0: [189 156 170 153 147 125 145 112 100 121 109 147 132 125 112 124]
1: [173 113  99 113 119 134 140 117 149  90  81  73 160 112  81 160]
2: [150 167 157 120 140 137 112 128 118 133 131 162 113 127 116 108]
3: [130 120 115 110  90 169 157 135 126 122  88  66 110 129 162 221]
4: [ 75 105 104 167 166  81 196 128 119 138 151 163  29 189 156  76]
5: [123 118 111 123 140 144  91 133 168 157 157 109 102 122 104  94]
6: [166 108  81  98 130 136 153 121 155 109  94  65 150 127  83 157]
7: [129 146 159 114 110 138 103 184 128 126 152  95 101 105 125 138]
8: [146 129 126 161 181  70 209 147 110 140 145 163  92 142 139  74]
9: [158 168 145  95  82 116 148 142 130 116 117 131 130 103  86 156]
10: [100 107  57 223 108 101 105 151 115 140 205 166 139 130  66  53]
11: [ 99 156 117 150 148 169 126  50 117 164 114 113  81 149 123 150]
12: [158 151 104 116 153  96 179 134 114 137 142 130 140 115 116  98]
13: [157 139 128 111 170 113 141 115 116 149 125 135 120 133 146 108]
14: [119 100 134  97 144 157  55 151 172 125 141 128  95 145 154  95]
15: [ 69 168 149 195 122 111 100  71  96 145 158 224 143 120  71  83]
16: [163 157 126 127 166  95 184 144 112 137 126 139 147 125 115  94]
17: [ 73 132 126 175  85 177  95 126 119 125 151 133  56 168 158 128]
18: [138 133 122  92 136 145 139  87 141 135  93 108 120 135 140 154]
19: [133  85  91 148 104 141  70 166 159 124 162  98 125 116  94  76]
20: [142 130 129 116 114 157 165 125 106 124 105  80 128 121 166 195]
21: [ 87 122 103 171 130 123 148 140 114 128 146 144 106 142 137  92]
22: [197 181 169 148 117  83 168 178  77 117 178 190 107 123 126 106]
23: [120 116 110 143 146 144  92 136 149 163 166 112 130 112 107  75]
24: [ 78  70  75 127 182 105  86 130 160 158 141 124 158 131 145  72]
25: [ 48 110 141 120 173 158  78  62 122 170 116 124 101 151 186 138]
26: [116 115 121 137  94 111 129 127 148  80  92 129 184 116 103 136]
27: [136 123 164 117  96 143 109 178 119 124 149 119 102 107 131 148]
28: [123 146 125 112 151 141 138  86 118 137  93 120 137 123 134 153]
29: [155 136 139 111 115 158 162 122 110 122  90  77 122 128 164 208]
30: [119 119 132 132  96 116 140 123 142  89  95 127 163 125  89 138]
31: [ 48 118 130 197 159 120 115  93 115 134 133 177 142 175 121 105]
32: [109 118 133 127  87 108 138 134 148  78  95 141 168 118  89 131]
33: [154  95  87 123 101 153 138 160 131 119 147  84  79 151 170 144]
34: [135 113 134  70 128 106 113 143 174 106 104 157 181 118 142  90]
35: [172 104 104  86 117 148 152 114 154  82  86  69 147 113  93 162]

[ 93  97 128 186 116  94 135 174  93 115 170 156 192 133 153 135] 21 26 31
[ 82  96  96 146 219 151 131  45 125 156 119 126 104 210 245  69] 25 24 31
[133 163 153 108 129 132 124 147 125 128 137 161 108 124 128 117] 2 13 27
[109 103 128 115 154 122 107 153 141 147 135 119 107 139 122 116] 5 23 14
[ 74  93 121 188 121  86 127 167 107 114 160 150 193 131 147 120] 21 31 26
[ 56 134 154 195 166  91 133 113 109 130 140 187 121 141  77 104] 31 15 21
[106 160 141 142  64 181  84  78 142 126 119 126  79 121  51 182] 11 9 17
[173 105 126  45  61 169 118 136 192  91  91  44  98 109 104 176] 35 6 1
[143 141 130  98 190 114 146 111 119 150 125 143 132 131 146  98] 13 16 12
[192 163 174  59 101 103 130 116 124  85  98 175 158 107 141 144] 9 34 0
[142 113 130 106 101 164  46 101 153 108 119 125 128 120 143 108] 14 5 18
[144 143 124 123 177 116 154 109 113 159 133 140 127 124 151 111] 13 12 16
[117 135 169 141 142 109  71 172 113 128 179 178 127 130 169  76] 2 14 21
[ 83  69  81 114 188 124  82 125 162 164 139  98 165 130 141  78] 24 23 5
[158 131 145  76 154 135 134  95 135 159 123 115  96 124  98 146] 18 28 13
[ 81 135  99 207 123  98 159 146  76 177 191 156  97 137 111 112] 21 10 31
[ 44 114 117 150 104 147  85  98 155 139 137 149  75 142 140  97] 17 21 5
[143 130 124 102 184 108 131 111 114 154 132 148 121 142 148 102] 13 12 2
[183 153 203 116 149 138 132  70 121  79  71 193 146 143 185 114] 0 2 13
[ 77  89 126 184 125  97 129 170  92 114 162 148 181 138 162 119] 21 31 26
